Each path below is one point turned by a fixed rotation once a step. After each direction that follows a path, write how fast that rotation turns it, in deg/step (0 if it stays still).
Each turn is a multiple of 5 degrees from 10 to 175, or 0.
Each row of a path follows its step; steps can be skipped.
Path 1:
step 0: [ -5  -7   3  37 -10  -5  29  13  -1   8  40  20 -10 -16  -3 -13  35   2
 -26  -3 -46 -42  -7  -2 -11  -6  -5 -30  -3   6 -39 -11  14  -5  25  17
   9  -3 -13   7 -24 -10 -10 -18  11   0  28 -36  24   3 -49 -18   9   7
   7   5 -18 -10   9  -4  66 -26  -8   4   5  -3   1  20  -2   0  -1 -22
  -1  12 -13  -7  24]
step 1: [ 29  42 -17  28  22   5 -12  -7 -17  17  35  -5 -14 -14  12   5  11  21
  13  -2 -25  -8  -4  -2   6  -2  12 -19 -25 -11  28  -4  18 -16  23   7
  -1  23 -26   2  12 -17  12  20   9 -26  -3  10  -3  29  14 -29  12  17
  10  -2 -35 -44   8 -10  45   3  16  27  30  33   0  11 -12 -11  -7 -33
  40  27  -3 -12   1]
step 4: [ -4  -2 -27   0   2 -18  -3 -31 -23 -17 -11 -15 -18  -6  25   0 -14   9
 -13   1   6 -13 -20  14 -37  -8   4 -29  19  23  17  13   7   1  -5  17
  -4  21 -24 -34  47  10  40  25  21 -12  35 -34  15  10   7   2   4  25
   6  21  28   3  14  28  40 -38  -3  -8  26   7 -26  -3  19 -12 -33 -24
 -12  -4   1  -1  13]
step 5: [ -3   3 -34  19 -28 -18   0 -33  -4  33  -5 -10 -24  -2 -41  -7  26   8
  -5   1  -1 -10 -18  -7  -7   4 -21  -6  24 -13  50 -11  23  -3   2 -13
   9  -8   4 -26  37  14  12  29   2   6  24  -9 -23   8 -19 -24  13  12
   7  28  34   0  26 -38  11  13  30  17 -25 -23 -37 -29  26   3   3 -17
  10   7   7 -17   5]
step 15: [ -9  18 -32  11 -14  -6  13  16  -5  26 -10  26 -19  11   1   3  24 -33
  -9 -26  24 -34  -4   0  -3  13 -17 -21  11  -4  -5 -10  44  11  -7  21
  18   7  23 -46  18  28 -31  25  24 -18   5 -19   1  16 -23 -12  -4  -7
  48  -5   6   9 -38 -11  13  -8 -28  27 -27 -22  -2  -4 -18  13 -10  10
  14 -29  11 -11 -23]
step 17: [ 31  -3   7  26   1  17   2   4 -24  27  12  -3  -2 -19 -17  -6  -7 -17
  17  17 -45 -52   6 -16 -12   7 -13 -11  39  15   2   4   7   2  -7 -10
 -36  18  -5 -22  43 -11  -6  -8 -10   6  -2  24   0   0  -9   1  27 -12
  13 -14  -8  22  34   7  45 -20  14  41  18 -21  -5  31  32   5 -19 -18
  21  -9 -23  17 -22]
step 19: [  0  21 -15  19 -11   8 -29  22   3 -18  37  16  -3 -31  28  10   5 -14
  39   1 -11 -34  -9 -14  -9  27  16 -12   5  -3   4  13   0  -9   0  10
  38  24   6 -27 -21 -12   1  32  10 -24  12 -10   3  17 -19   7  -4  19
  -1  20 -12  16   0   3  10  -8   0  25  38  29  17  10 -13 -57  13 -25
  37  -8   6 -31  22]
step 20: [  3  -4 -32   0  16   7  18  -2  16 -11   7 -39 -15 -37  18   1  46 -15
 -20 -11 -14 -35  -1  13 -30 -37  10  -5  30  18  28   8  -1   4  39   6
   8  16 -11 -11 -18   8   9   1  25 -17  -4  -8   3  19   5  -6 -11  -5
   2  -7  -6  27  42 -23  34   2  22   4   6 -22  -8  36 -18 -43  13 -25
  -8  17  17 -28   3]
step 23: [ 17 -12 -18  -9 -33 -11 -11 -32  -6  13 -17  -5 -28   6  11 -27  13   7
 -10 -10  11 -29  24  -9  41 -18  24 -18   0 -13  35  -7   5  10 -22  19
  18  24  17 -22  10  25  -2  24  34   9  55 -40   1  29 -13   6  -5  -4
   1 -16  31 -10  14 -33   9  23  -4   6  -7 -18   7  -5  13 -36   6  -2
  31  -1  10  11  21]
step 31: [ 19 -22 -53  -8 -21  -3  20 -15  45  -8  27  -8   9  -6  -8   2   9  18
 -13   1  16 -23  12 -24 -17  30  24 -45  -5 -20  -6   0  -4  40 -24  -2
  37 -21   0   3   2 -11 -16  14  -4   6   4 -22  -7  28   5 -28  16   1
  12  21  19   2 -13 -19  36  14 -32   1 -14  -6  -3   7  29  -8   6 -12
  18 -28  15 -25   7]
Speeds:
[  0   3   0   0   4   5   8  -6  -4   4  -1   3   4   2  -7   2  -8  -2
   3   2  -3   5  -2  -1   2   5   2  -1   5  -5  10  -3  -6   0  10  -6
  -5  11   3   2   4  -3   5  -6   4   3  -5  10   4   2 -10  -9   5  -2
   0  11  -6  -6   5  -1   0  -1   5  -2   1  -1  -6  -2   2   4  -1   6
  -2  10   1   2  -3]
90
[ -2   4   0  -4   1  -6   0  -6   6   5  -3   8  -3  13  -2   0  -5  -3
   5   8   2   2   5  -2  -7  -6  -1   5  -3  -1  -3   5  -7  10  -5 -10
   1  -7  -2   0  -1   1   1   0   4   4  -5  -5  -3   3   0   7  -3   3
   4  -1   4 -10  -1  -4  -4   7   3  -2   1   1  -1   4   8   1   1   4
 -11   0   8  -1   3]
20
[  6   4  -2  -5   2   3  -4   6   4  -1  -4  -1  11   1   0  -3   5   2
   5   7   4   8   7  -2   1   9   4  -3  -2 -15   3   1   4  -1   7   1
   2   4  10  -1   0   3  -7   2   4  -1  -2  -9  -3   4  -1   3  -8   0
   9  -4  -1   3   0  -8  -7   2  -6   4   2   1  -2  -2  -1  -9  -2   5
   7   1   0  -1   3]
85
[ 2  1  6  7  8  2 -6 -2 12  5 -8  1  5 -5  7 -4 -1 -4  3 -8 -2 -2 -5  4
 -5 -6  1 -5  5  1 -4 -7  4  0  8  2 -1  3  3 -3 -4 -4  6 -3 -1  2 -4  1
 -1  0 -2 -4  1 -3  8 -9 11  7 -5  4 -5 -5  2 -7  4 -4  3 -2  9  0 -3 -3
 -6  5  2  0  7]
85
[ -3   3  -5  -4   4  -7  -3   2   1   7   3   1 -12  -3   2  -5  -7  -2
  -6  -2   4  -4   6  -5   0   3   8   5  -2  -9   0  -1   4  -6   0   1
  -2   0  -2 -11 -10  -3   9   6   0  -5   2   3  -1  -4   3  -8   1   6
   1  -3  -1  -4  -4   0  -5  -1   4   1  -3  -1 -10  -3   1 -10  10   1
   1   2  -5   5  -2]
100
[  0  13  -4   4  -2   5  -3  -2   2   1  10   0   0   5   1   6  -5  -4
   4  -3  -1  -3  -6   2   6  -2   0   2  -6   5   7  -9   2  -4  -4  -4
   6   4  -1  -2  -5  -1   0   0   8  -3  11  -6  -1  -5   5   0  -7   1
   7   3   1  -3   6   5  -3   1  -3   6  -5   1   2 -13  -6   1 -10   1
  -5   2   4  -1   4]
100
Path 2:
step 0: [ 29 -23  35 -15 -25  17  17  10  -1 -28 -33  14  23   5   9 -19   0   3
 -19 -30  -2 -25  -1  16 -12  47  27  15  22  -8  46  -3   7   3  43  -5
 -19   6  -6  -3 -33 -17 -33  -7  24  39  22 -30   3 -31  -4  -4  12  19
  10 -21  13  -2  27   3  46  26   0   5 -15  28  10 -51 -15 -19 -24  20
 -10  -9 -13   8  48]
step 4: [  1  19  34 -47   7   4 -22  13  22  16 -26  -6  -1  22   1 -26   8 -22
   2  30   6  -5  35   7 -29   5 -13  24  53  43  -7  27  20 -18  34   2
   1 -36   9  22 -41  26  -3  17 -15   3 -40  21   0 -35 -32   2  -1   2
  -9   6 -13   5   3 -19  15  19 -56 -18 -10 -21  17   8 -31 -15  -8 -10
  -2 -17   2  13  49]
step 5: [ 24  24  44 -29  29 -15  28  20  30 -14   2  19 -12 -26 -11 -13   1  -3
  10 -20   3 -35   5 -40  -9  11 -12   5  25 -15  60   1  39 -24  15 -23
  12  -5 -36 -16  13 -16 -29  37  11 -11  -9 -18 -32  20   1 -26 -23  -8
  -8 -18  16 -11  25  36  28   3 -40  25   3  14  10  21  -8  -6 -10 -24
  -2   7 -23  31  26]
step 7: [ -3   1  48  10  40  25   7  34  -5 -11   9   3 -13  16  -9 -35  38  19
  -8 -24  10   0  10  13 -25  12  27 -40  16   4 -11 -22 -21  -3  -2 -41
   6 -24  22   0 -26  18 -42 -40  -6  15 -41 -27   4 -10 -20   2  15  14
 -12 -27  16  27  23  27 -23  20 -18 -22  -6  11  20  -9  -7  21 -27  -8
 -18   9  17   7  66]
step 13: [ 23   2  36 -32  13  73 -24   9 -14 -23  31  40   0  -5 -32   2  22 -34
  41  -9  16 -15  -1 -13   1 -24   7  15   6   9  29  14 -11  20  21   3
  -4 -14 -19 -36 -18   0 -24  11  -3  10 -20 -30  13 -17 -38  23  18  26
  44 -34 -17  16   5  18 -20 -19   5  30 -25  12  -3 -22  21   3 -34  14
  12 -11  -9 -19  -9]
step 18: [-13   3  36 -35 -13  15  19  57 -41  -8   5   0  19 -40 -16 -23  20  -5
 -12   7 -24   0  14  -2   5  -5  24  -8   7 -36  26 -11   0 -33   4 -18
  28 -20  15  19 -17  35 -34  14  -8  15   4  13   1 -47 -40   3  41  10
 -25 -38   8 -17  19  23   2   6  -5  56 -22  -9  15   4   7  11  -7   7
  26 -33 -20   1  22]
step 24: [ 24  29   6 -21 -17   5   3  27 -16 -22   3   1 -23  10   0  -1  28 -35
  18  -3  18  14   9 -22 -13   4 -19  30  30  43  16  10 -20  -9  -5  15
  34 -31 -27  12  -9 -28 -15  20 -48 -25 -17 -28  -4 -17 -20 -37  -3 -16
  -1 -36 -32  24  22  47  10 -16 -17  12 -20 -36  27  19 -33  19 -40 -12
   3  -4  -9  -4  28]
step 25: [ 10 -10  69 -21 -10  39  -1   2  37   6 -10  33 -30  -7 -28 -17   9   4
  -3  11  15 -33  -8  16  31  10 -11  26  46 -37  28 -14   4 -19 -12  -5
 -19 -52 -27 -46  -5  13 -18  -4   7 -10 -11 -11  -2 -34 -19  -1  12  14
 -23   2  11  19   5  15  19  -3 -40 -15 -12  13  20  -2   4 -11 -32   2
  29 -36  13  -2  25]
step 27: [ -2  40  39 -10  12  13  17  12  -6  -7  38  -9  11  14 -31  -1  11 -29
  17  15  14  -5  27  19 -47  13   9   8 -29   3  -6 -14  17 -11   0   6
 -28  32   9 -18 -27 -43   2 -21   1  13 -57  -1  14 -15 -50 -36 -12   7
 -22 -10  25  34  13  43  17  -1  -6 -38 -24 -15  10 -29 -22 -15 -30   8
  -1  31 -24   5  23]
step 29: [ 14   7  26 -16  27  28  40  21 -38   7 -32   3  39  -5  -9 -38  -7 -28
   6  23   2  -6  21   0  16 -30 -31   6  25   0 -37   8  -6   1  31 -21
   3 -24 -22   6 -16   8 -23  -3  -7   6  10 -24 -12 -52 -70  -8  -6   6
   8 -39 -36  -6  12  -2  19  22  -8 -17 -26 -26 -15  10 -26   4 -26 -11
 -17   0  10 -11 -40]
Speeds:
[ -2   2   3  -2  10  -3  -5   0  -7   3  -5  -7   1   4   6  -7  -1   3
  -1   7  -2  -3   6   2   0   1 -12  -6  -5   5   3  -3  -1   3   2   2
   2   4   3   3  -3   7  -8  -5   2  -8  -2   1  -5   8  -1   6   9  -1
  -2  -5  -4  -4   2  -4  -8   2   0   0   0  -9  -4  -6  -5   5   1  -2
   9 -12   0  -6   2]
130
[-11   3   2   4  -1   1   0   2  -3  -3   1   1  -1  -3  -5  -2   2   3
   3  -5   5   0   1  -5  -4  -4   5  -3 -13  -9   1   2  -7   4   5  -2
   0   0   1  -1   1   7   7  -4  -5  -5  -6   1   1  -3   1   1   3  -7
   2  -5   5  10   9  -9   3   0  -5   2   0  -4  -2  -3  -3  11   6  13
  -7   4  -3   3  -2]
70
[ -2   2  -1   2   2  -1  -8  -1  10   1  -7   0   0  -3  -2  -9   0 -11
   0   0  11  -5   3   0   7   0   2   5   1   2   4   1 -11  -2  -4   2
   0   5  -4   5  -1  10   3   4  -5  -2   5   5   0   2  -5 -12  -4   4
   7  -5  -6  -2   1   0  10   2   1  -4   2   6   3   4   0  -1   5  -1
  -2 -12   1  -5   0]
70
[  5  -4   3  -6  -1 -12   6  -1  -2   2   1  -4  -3   4  -6  -1   4  -6
   2  -2  -1   3   2 -12  -1  -3   4  -6   1  -8   0  -3   1   3  -9   1
   2  14  11   6   1   3  -6  -6   3   0  -6  -1   1   1   5   3  -2   5
   3   1  -2   8   3   5   2  -2  -2  -4  -3   6  -3  -4   3 -12   0   4
  -3  -1   5  -6  -3]
70
[-2  2  8  1  9 -4 -3  4 -5  1  2  0 -8 -6  1 -2  8 -4 -3  3 -1  6  9 -2
 -1  2 -2  2 -2  5 -3  3 14  3  4  3 -4 -1 -6  9  1  2  1  9  5 -3  3  4
 -1  0  3 -5 -7  3 -4  0  0 -7 -6 -7  4  1 -1 -6  0 -1  0 -7 -4 -5  9  7
 -2 10  0  4 -7]
60
[  0  -3  -2   7  -1   7  -5  -4   7  -7  -6  -1  -2  -2   3 -11   1   2
   8  -5  -1  -7   0   1   2  -5  -1   6   6   2  -6   5   7   9   0  -1
  -2   4   5   3   0   3  -4   3   7   4  -8   3  -3  -8   0  12   5   4
  -2  -8  -6   1   3  -2  -6   1   3  -7   8   2   1   5   3   0  -4  -2
  -8   5   1   5  -2]
115
[  0   6  -8   2   3  -5  -1   1  -6   2   3  12  -1  10  -3  -4  -9  -5
   2   8   5   2   5   1  -2 -14  -8   9   0   4  -4   2   2  -3  -4   0
   3   1   1  -7   2  -4  -1   3   3  -4   5   5   6  -8  -1  -1   1   9
   0  -3   4   6   5   3   0  -5   4   7  -7  -1  -3  -4   0   1   2   0
  -2  -2   5   6  -2]
155
